50 stands for zero in the data rows.
Some points, one per row:
56;62;24;66;54;55;41;73;31;79;49;43;65;66;34;58;53;39;62;44;48;47;37;56;27;34;41;31;33;38;35
40;49;35;63;48;50;74;49;62;58;51;36;30;44;64;52;60;46;43;53;46;36;36;41;41;59;40;63;33;26;50
41;60;27;44;49;48;9;64;25;47;48;51;58;69;18;59;41;65;66;16;40;35;62;55;52;23;67;41;35;58;72
49;53;52;48;49;63;73;59;43;59;54;42;53;59;33;52;51;21;51;50;46;48;44;33;61;67;30;43;47;47;34
64;79;14;36;49;43;50;77;30;59;65;34;62;71;45;63;31;47;55;43;61;61;60;72;63;57;38;47;10;55;17
54;41;68;66;23;49;65;55;41;43;38;49;48;45;60;15;47;65;50;54;57;44;57;53;40;74;52;57;76;35;68
46;57;61;64;56;41;48;45;63;54;54;58;38;41;55;31;36;36;39;52;51;74;42;37;36;66;53;39;33;53;47
54;34;61;63;54;75;50;60;71;57;43;48;50;31;71;57;78;45;59;50;50;15;53;35;44;35;52;62;41;55;66
66;66;25;44;52;35;43;51;37;60;60;32;82;81;30;52;39;51;48;22;62;51;59;56;54;47;40;37;23;69;32
39;51;49;53;55;39;37;62;46;60;57;60;45;36;61;47;63;38;49;33;27;24;69;36;52;23;57;54;29;38;61
61;67;47;45;51;72;35;47;30;47;30;26;45;72;34;76;68;46;48;44;58;25;46;43;62;51;38;67;25;57;32
53;58;69;49;48;54;50;40;56;50;44;75;41;23;47;38;49;56;43;54;44;52;42;50;50;65;52;58;58;57;76
48;42;52;31;54;45;77;48;49;67;51;41;27;34;59;52;70;11;50;47;61;56;55;45;41;77;29;32;63;54;62
43;57;57;31;60;58;27;50;48;39;54;64;55;39;60;31;30;63;48;42;65;67;70;76;42;41;63;66;44;51;52
72;38;42;51;52;44;85;57;51;58;60;34;39;34;48;50;48;48;51;69;72;53;49;54;69;71;34;39;64;58;31
85;44;58;71;28;52;62;39;50;85;35;55;38;37;65;53;69;25;53;60;46;80;29;37;34;56;24;47;56;36;60
67;69;44;48;57;35;57;53;17;46;61;27;57;68;52;37;46;46;55;36;78;23;34;71;80;57;52;65;38;49;28
62;42;53;37;41;63;65;63;47;66;42;60;28;38;35;76;45;31;33;47;57;86;43;42;55;59;30;49;39;52;41
37;30;52;39;54;51;34;40;55;47;50;57;64;45;48;30;56;61;60;43;46;49;39;50;43;56;74;60;71;43;69
56;44;44;79;51;55;50;52;39;74;50;27;57;57;50;68;56;31;50;50;61;34;50;50;45;49;45;39;29;62;43
41;37;60;60;58;59;39;28;43;36;47;50;55;46;55;29;34;59;49;63;57;44;59;84;40;68;95;45;58;52;58
48;32;71;68;37;50;77;62;61;71;59;51;33;41;73;79;82;30;57;74;51;49;42;20;58;26;24;60;66;61;70
43;41;31;56;45;58;49;60;49;49;48;40;48;46;45;56;51;46;57;26;33;55;51;47;35;41;50;40;32;50;59
48;83;34;56;30;39;65;39;42;40;63;55;43;28;72;21;48;66;50;63;40;48;37;84;60;57;53;62;23;31;60
52;75;60;50;46;53;29;48;42;35;28;55;55;51;37;32;44;74;54;35;48;49;60;52;61;42;87;53;52;60;47
69;66;45;68;59;53;61;64;50;70;39;40;43;51;40;59;64;28;46;48;65;52;55;63;52;50;24;58;28;49;44
28;31;47;46;57;37;42;38;62;24;63;72;54;50;67;61;59;55;61;39;27;51;73;33;46;20;69;32;70;53;66
45;44;57;36;37;55;32;55;50;32;39;56;38;66;42;41;53;51;48;65;32;39;63;62;45;55;52;62;60;31;50
57;36;56;69;58;49;75;38;52;58;57;58;49;41;42;49;59;48;31;49;58;41;42;48;45;64;33;96;52;47;68
41;66;38;52;46;51;40;70;58;29;20;60;46;51;60;57;44;62;50;62;48;53;65;16;63;33;51;39;69;47;40
40;37;57;33;58;51;47;38;54;26;54;59;50;69;54;45;26;90;51;37;54;74;71;60;55;54;69;67;71;53;39
43;35;67;34;40;51;58;28;83;23;33;87;44;14;69;33;49;53;59;76;44;85;44;33;38;70;52;45;98;50;64
56;47;43;46;42;43;63;82;53;56;45;57;39;31;52;77;54;39;36;46;52;76;42;47;44;59;40;41;27;56;46
60;49;51;46;66;53;47;52;44;62;57;51;60;59;28;73;56;24;59;58;37;50;46;40;64;48;47;15;46;69;40
54;34;44;40;59;60;46;50;77;56;56;51;56;50;48;69;58;42;55;58;49;33;50;45;50;47;48;58;43;59;62
48;82;22;48;39;36;54;72;20;40;39;36;59;58;50;36;57;79;44;34;57;22;71;49;55;34;74;64;26;36;54
44;42;68;48;44;62;31;44;76;45;36;47;46;50;37;56;69;41;46;65;49;23;44;23;50;57;46;60;52;44;33
22;55;33;46;58;47;59;60;48;44;47;55;52;47;58;63;77;60;42;53;47;43;48;46;42;24;72;50;55;35;56
40;47;62;54;43;51;45;50;44;45;49;45;59;56;57;37;40;71;57;43;65;46;74;59;63;31;79;53;53;50;61
52;39;58;51;39;46;55;48;41;35;55;55;55;47;66;35;44;80;56;40;48;58;57;52;57;23;67;68;50;54;67
56;38;74;77;47;35;69;37;64;50;44;53;42;42;64;49;56;48;38;67;75;37;36;71;35;58;51;64;44;64;68
60;33;63;51;52;62;76;45;50;43;53;56;56;35;56;42;40;73;42;57;62;55;62;65;36;56;57;90;67;49;68
40;39;61;14;61;50;23;46;51;42;55;64;62;52;42;31;30;58;45;46;68;74;67;46;47;54;70;69;66;56;50
61;21;53;63;67;68;48;38;71;72;54;56;55;38;57;68;59;12;54;68;70;67;28;42;26;64;52;26;62;54;40
63;81;25;23;81;48;50;87;30;69;41;44;54;61;33;66;44;30;48;30;70;57;66;75;67;73;57;37;3;44;43
Then 40 other points, each followed by its number:
36;61;37;52;61;39;47;57;27;7;65;50;64;61;13;23;38;71;44;19;67;33;68;65;54;68;74;65;35;38;72 0
46;61;46;33;64;29;48;73;47;40;36;53;54;71;40;37;29;58;46;38;53;52;69;69;51;38;60;71;55;35;42 1
43;59;58;54;71;35;32;55;42;61;55;33;67;59;29;56;65;17;52;30;51;37;52;46;60;55;45;22;47;36;38 2
25;38;52;34;62;51;27;43;56;37;48;57;52;57;29;49;44;57;62;38;41;64;59;36;45;54;70;47;79;55;60 3
49;28;62;44;49;72;31;69;40;66;60;56;37;52;47;53;59;29;54;54;66;64;51;50;29;38;34;73;58;43;45 4
55;75;49;35;52;61;41;38;25;34;37;42;45;68;44;16;24;83;53;51;70;45;43;63;47;82;67;82;56;47;46 5
46;46;36;74;45;59;41;57;29;55;58;43;42;69;41;77;72;45;56;41;41;50;48;69;54;27;26;63;37;64;57 6
61;21;67;54;59;41;47;15;75;49;49;52;43;61;66;43;35;66;65;75;56;54;53;40;52;43;59;44;99;57;58 7
65;88;29;77;45;34;42;57;19;65;47;15;62;84;20;67;33;58;37;34;53;24;42;55;69;52;33;51;14;44;29 8
63;54;47;62;55;58;42;70;29;86;53;32;58;43;39;52;49;49;38;35;44;40;43;51;63;43;43;63;22;36;66 9
73;64;38;55;61;55;74;64;37;61;42;41;43;71;49;62;59;39;38;66;50;47;44;30;76;61;24;38;45;44;7 10
54;36;47;34;44;66;67;59;54;72;61;40;37;65;51;63;38;26;49;65;54;26;64;51;61;58;39;61;48;37;43 11
66;66;41;62;49;51;49;61;32;41;32;31;45;43;74;72;89;24;80;41;46;36;41;54;67;43;38;20;34;64;30 12
61;13;62;56;46;72;71;43;83;57;60;67;48;27;74;59;43;21;46;55;40;82;31;41;58;59;47;56;46;54;53 13
51;56;38;53;61;29;64;33;53;38;62;69;48;45;55;48;42;84;38;57;42;65;58;62;49;44;49;60;58;40;59 14
51;97;20;39;47;22;17;48;20;37;58;60;51;77;30;43;4;75;39;36;33;52;56;84;73;41;45;48;25;59;43 15
39;31;58;27;49;66;49;38;72;31;50;69;55;28;25;59;49;46;39;53;60;74;41;24;32;63;49;45;65;69;53 16
50;49;51;64;55;44;69;39;67;24;54;57;52;36;65;48;61;53;46;47;56;55;34;53;48;50;32;46;40;49;59 17
34;41;66;61;53;65;31;73;51;41;23;63;48;48;63;43;54;59;41;53;37;54;74;37;43;40;72;46;69;31;51 18
59;53;41;30;66;36;43;69;49;74;59;20;69;78;65;55;54;33;63;35;66;28;77;59;80;32;62;47;7;51;27 19
8;53;73;25;57;40;41;66;41;53;65;74;30;52;44;50;33;44;46;41;57;76;79;63;45;44;43;63;69;47;63 20
60;65;56;49;46;42;32;9;40;43;57;49;48;65;50;22;17;80;41;49;47;44;43;57;67;64;48;63;91;55;55 21
31;39;30;53;44;60;51;43;66;67;60;76;46;29;46;68;84;28;29;58;40;55;35;34;20;36;38;44;33;47;80 22
37;27;48;57;58;75;30;36;90;46;54;56;53;42;59;81;61;32;53;45;27;63;54;31;68;35;56;34;44;63;40 23
45;34;71;57;53;45;64;49;50;30;44;47;40;23;73;37;69;61;68;46;51;54;42;43;58;51;75;55;65;40;66 24
38;42;60;71;53;39;42;49;50;46;23;53;55;52;57;55;40;58;53;39;72;36;63;58;40;41;67;44;63;66;59 25
64;39;73;47;45;68;78;26;65;69;64;52;55;15;68;52;54;51;33;72;59;66;36;46;63;69;45;74;46;53;54 26
50;17;66;66;65;45;80;41;67;42;59;49;62;45;71;55;63;27;52;48;68;56;48;14;67;44;61;23;60;71;31 27
63;39;52;40;37;46;71;28;71;66;74;65;46;16;90;39;50;48;45;79;45;81;51;62;55;47;41;60;65;51;66 28
43;67;44;45;42;21;31;73;22;66;57;34;58;71;62;22;22;72;49;30;56;30;58;60;65;39;63;60;59;28;51 29
48;64;42;51;48;41;65;74;40;63;43;45;35;79;38;63;51;47;31;45;42;46;53;35;75;37;32;56;24;41;25 30
61;63;31;41;55;54;53;60;25;60;49;46;56;74;28;56;49;46;54;44;44;50;33;63;40;44;38;27;31;53;30 31
48;61;50;56;45;28;58;37;53;44;50;59;33;42;56;45;43;47;41;59;71;62;46;75;27;61;48;40;38;50;57 32
35;29;54;32;40;56;25;45;44;31;41;60;59;39;60;38;63;46;74;70;39;60;36;58;18;72;83;41;82;33;69 33
49;78;34;49;46;56;22;50;36;44;44;40;53;67;34;62;47;72;47;50;45;23;57;64;53;37;42;53;31;63;49 34
47;57;80;44;38;31;55;24;51;45;56;49;45;58;62;25;49;53;46;51;53;21;55;40;49;54;37;73;54;49;45 35
40;26;65;42;55;61;28;43;51;39;56;57;51;66;39;51;39;61;68;54;52;79;58;45;38;47;57;48;99;79;47 36
50;32;52;13;48;32;73;39;63;46;57;80;30;28;44;56;42;43;19;60;53;74;41;44;54;44;43;62;74;55;64 37
77;60;44;46;52;36;48;53;53;39;43;44;52;27;53;33;39;78;54;63;62;57;43;55;47;46;52;50;79;55;45 38
57;63;27;46;30;44;33;29;41;36;64;55;56;45;47;50;49;55;39;57;52;46;46;73;37;57;40;58;37;62;74 39
Which of these numbered points is nearest to each point below, ignoring the 2 directions in which the first points spread most? Its number follows each.
32;55;66;36;44;64;55;38;60;23;49;70;40;44;72;59;50;52;59;62;45;53;24;43;59;48;50;56;46;64;39 > 17
86;80;54;81;52;66;58;54;28;67;46;31;56;55;44;32;53;43;57;65;66;43;32;74;47;90;32;58;27;55;33 > 5
34;46;34;66;55;26;59;54;32;17;77;50;61;73;48;43;36;85;44;15;50;57;78;77;56;36;67;63;40;34;48 > 14
76;52;50;52;49;60;60;67;56;74;53;47;66;49;50;50;23;33;45;43;58;72;56;60;58;42;38;52;19;62;39 > 13
45;64;43;56;50;35;53;59;5;37;49;55;58;58;58;11;39;82;48;33;56;20;59;75;40;43;79;70;43;26;49 > 29
40;95;51;32;56;40;32;86;31;60;36;50;49;75;16;84;30;44;41;38;32;51;56;35;75;30;50;48;14;54;18 > 30
72;60;41;21;51;43;80;62;49;71;56;21;36;66;47;34;39;50;36;51;75;47;51;58;63;82;42;64;40;36;41 > 5
66;36;54;39;40;73;40;39;48;66;65;42;67;45;40;40;34;36;56;59;72;58;42;66;44;64;43;65;33;43;41 > 26
44;46;43;43;40;73;29;38;49;32;41;56;55;65;48;47;41;75;54;50;36;39;58;44;51;44;57;54;64;60;59 > 34
55;50;28;51;50;70;56;37;32;56;58;59;61;50;46;51;55;47;52;50;55;42;39;51;31;53;42;55;32;50;38 > 31
35;63;41;46;38;55;34;44;46;37;62;52;43;52;41;47;51;53;50;47;52;23;39;55;55;52;51;57;25;55;45 > 34
46;43;39;31;60;19;59;89;41;72;63;26;67;59;31;55;57;28;55;14;47;41;60;45;71;42;55;25;37;39;42 > 2
53;31;40;58;43;73;62;48;69;40;56;59;48;36;67;74;45;44;44;57;29;80;44;53;54;36;42;35;23;52;26 > 13
38;59;33;41;42;32;39;60;44;60;64;61;57;51;53;45;56;52;23;67;42;61;46;73;15;43;37;52;27;36;74 > 22
56;40;84;43;45;44;45;40;72;39;23;62;20;37;68;74;61;52;72;80;35;37;55;31;59;37;48;33;99;63;47 > 12
25;30;56;29;54;47;42;63;51;58;65;52;47;42;61;39;49;38;46;48;52;52;59;56;41;47;70;60;74;20;73 > 4
77;65;68;91;34;62;56;60;39;65;33;35;61;42;26;53;60;50;56;38;51;38;44;45;54;50;24;55;31;53;37 > 8
80;29;59;86;21;50;62;53;59;51;44;25;63;37;66;58;61;42;60;53;57;28;46;51;56;46;36;78;49;45;49 > 8
65;44;56;41;34;47;64;49;33;42;47;44;59;52;87;42;54;78;53;51;82;58;44;49;40;35;51;84;73;65;53 > 38
52;58;43;50;54;48;70;48;53;63;57;53;60;28;54;64;64;53;31;42;39;64;50;45;66;56;41;67;20;41;53 > 26
56;59;44;31;59;51;42;71;40;72;66;39;53;70;65;47;27;33;53;55;64;24;47;67;87;72;53;54;43;45;27 > 11
36;56;58;46;55;54;34;45;31;23;39;37;61;36;43;47;60;73;76;33;46;34;52;43;57;44;78;42;54;49;53 > 24
65;54;45;49;57;66;57;36;52;68;59;28;55;70;61;64;53;42;62;68;45;46;29;51;71;56;38;29;70;63;22 > 7
41;77;39;53;45;30;60;62;47;64;49;58;31;67;34;74;41;61;33;52;25;41;42;59;58;19;38;36;17;36;34 > 30
